Each row is where one point has got to under a steady rotation. How many steps took it there?
The counts run from 0 to 239.
[144 129 166 165 161 123  86 172 122 137  84 118 170 121 149 160 125  99
 143  84 164 164  85 137 136  99  99 139 130 148 136 140 110 129 152 128
 119 104] : 48
[171 164  48 129 162 123 147 103 154 101 156 145 137 165 143 125 152 128
 114 176 124 121 131 123 122 183 113 143 108 112 156 110 142 104 165 145
 104 144] : 86
[125 138 167 135 146  87 180 112 113 116 108 182 142  97 150 165 120 110
 179 160 158 133 163 154 170  71 130 117 120 131 144 107 136 132 127  94
 169 151] : 205
[130 139 122 109 118 103 174 151 111 159 108 191 115  80 117 148 105 154
 165 207 107 107 149 113 123 126 148 116 141 132  77 126 195 115  88 134
 144 125] : 5
[117  98 130 103 208 128 126 145 119 144 140 157 135 129 139 181 109 107
 107 145  96 118 118 144 114  96 140 103 133  78 121 114  79 131  91 114
 114 180] : 223
[136 141 140 162 131 110 140 179 169  89  94  87 123 171 111 143 152 122
 100 101 163 132  83  92 145  93 113 140 144 114 133 126 117 129 173 156
 108 173] : 238
[136 127 158 118 112 158  64 127 128 161 159 111 117 107  94 155  99  91
 112  72 124  96 121 130 106 134 158 137 115 164 118 168 120 128 109 120
 117  85] : 51
[122 161 111 159 120 132 120 154 151 102 136  60 109 164 138 127 123 127
 113  88 164 166 107 113 115 127  99 152 124 151 165 148 114 142 169 161
  90 152] : 237
[129 148 110  88 115 114 165 137 123 156 161 149  50  91  77 132 153 139
  98 152 144 138 159 108 115 125 121 124 115 147  86 143 111 137  84 107
 100 179] : 140
[150 122 120 127 181 123 128 187 157 147 121 109 156 126 152 176  82 150
 110 148 121 120  99 144 102 121  97 124 177 102 114 128 148 125 140 156
 129 176] : 161
[ 55  81 171  89 133 160  93 165 107 103 132  99 109 100 157 116  92 138
 117  93 103 108  84 130 128  91 123 135 135  92 108 120 116 146 116 117
 141 102] : 39
[129 146 142 150 175 140  77 100 181  89 167  93 190 110 104 108 108 119
 137 118 151  84 130 119 130 137 108 109 178 131 118  99 110 127 152 143
 109  97] : 104
[113  98 145 149  72 136 126 174  80 175  97 151  90 139 141 149 139 146
 153  49 116 139 100 117 104 149 132 136 112 159  85 164 122 142  90 119
 136 100] : 56
[ 96 116 116 130 122 133 175 127 129 134 120 159 119 134 154 138 161 154
 148 175  86 112 176 127 149 118 162 123  77 126 172 115 148  76 123 135
 157 180] : 12
[143 154  84 114 145 135 136 125 151 132 155 134 140 130 173 144 100 129
 128 184  73 132 105 127  92 160 149 123  88 145 182 135 158 108 124 141
 104 153] : 85
[144 143  92 119 182 154 153 105 125  98 117 139  98 114 158 185  91  63
 182 153 151 152 109 120 104 171 131 115 136 120 106 106  97 120 113 133
 108 129] : 215
[107 129 116  82 113 142 153  80 116  90 149 141 102 107 114 106  97 142
 102 164  99  90 220 180 127 155 110 139 136 108 144 130 138 114 141 126
 142 133] : 17
[164 143 108 115 109 102 166 132 106 145  82 140  83 143 150 173 101 130
 157 128 114 125 167 142 138 142 136 167 102 130 151 179 152  91 129 140
 170 134] : 74
[ 77 129 162 124  97 101 107 113 123 147 143 122 149  81  89  78 144 118
 105 120 162 158 114 144 134  86 121  98 125 182 135 116 131 155 102  93
 105  90] : 122
[160 139  86 126 101 136 172 118 139 125 125 124  51 153  80 133 125 134
 115 144 116 137 185 118  93 174 135 120 135 132  91 156 122 113 117 175
 125 166] : 79
[138 173 109  99 134 152 182 141 105  99 135 141  66  96 163 170  75 104
 146 145 138 110 145 141 117 146 130 140 113 110  98 134 132  87 120 131
 130 157] : 214
[148 101  99  98 180 125 110 103 123 118 119 135 206 167 180 117 102 126
 132 152 114 134 116 180 142 156 116 129 133  73 176 100 123 143 151 130
 140  94] : 93
[173 105  97 121 142 100 139  92 146 201 102 124 132 129  82 132 132 135
 128 130 156 144 201 146 151 134 117 113 146 131 110 125  97 128 114 140
 162 163] : 71
[126  79 128 105 117 161  87 118 144 105 138  93 107 152  96  58 148 136
  83 118  98 113 108 116  99 150 143 110 129 100 121 124 140 127 140 157
 114  95] : 174
[ 90 124 120 161 143 112 118 148  91  96 129 124 139 157 149 102 152 135
 111  93 167 114 113 154 180 113  69 161 159  75 129 115 111 142 171 104
 133 146] : 37
[140 136  82  84 129 155 139 127 123 162 139 173 116  91 160 137 104 136
 145 186  99 112 139 108 100 161 166 120 101 146 111 121 176  96  84 136
 131  97] : 6
[102 135 120  94 125 154  97 150 155 121 156  28 102 139 108 131  94 138
  86  98 124 140 104 119  90 129 119 127 125 152 141 143 113 134 136 157
 101 138] : 236
[139 112 107 131 151 145  90 167 133 112  99 108 116 155 160 134 133 157
  99 103  87  87 126 113 143 156 142 173 141  67 145 132 148  90 146 161
 137 155] : 169
[106 151 169 115  95 132 167 142 112 101 119 172  95  94 145 116 145 114
 166 172 140 126 116  72 147 119 175 148  84 127 101 114 194  81 109  99
 126 103] : 197
[100 127 123 168 189 162 100 144 148  71 124 140 121 142 153 179 136 110
 156 108 131  76 100 117 126 121 153 143 123  88 118  96 103 103 134 135
 120 175] : 30
[150  94 144  96 124 112  93 156 127 114 126 131 139 145 109  79 139 171
  54 134 123  94 128 122 109 149 110 129 173  66 110 125 153 123 142 122
 129 102] : 173
[108 123  89 117 121 180 139  79 136  90 131 110  77 135 126 110 106 123
 130 129 128 108 203 168 124 169 125 128 103 113 128  94  96  86 137 155
 135 133] : 18
[170 185 100 127 153 119 103 134 156  97 162 111 146 149 119 150 132 114
  91 149  88  90  78 116 138 132 135 147 123 122 167 155 147 118 168 155
  99 150] : 164
[108 148 131 166  88 139 103 141 146 104 111  62 150 167 136  75 133 161
 120 126 161 136 112 116 175 124 102 145 136 114 162 114 154 135 186 149
 152 107] : 176
[122 161 123 104 128 155 176 110 142  39 166 116 135 138 149 148  76  92
 126 167 122 115 115 134 110 145 123 115  89 158 176 109 148 119 142 152
 112 114] : 24
[146 146 174 152 142  88 125 150 103 153 110 170 166  97 129 164 131 112
 148 106 175 140 150 151 146  93 111 134 131 177 127 145 154 111 130  84
 132  86] : 127
[187 158  68 149 185 126  83 112 178 123 147 103 160 136 107 128 132 124
 102 137 122  91 111 110 130 158 111 154 164 100 138 131 129 114 158 162
 113 165] : 165
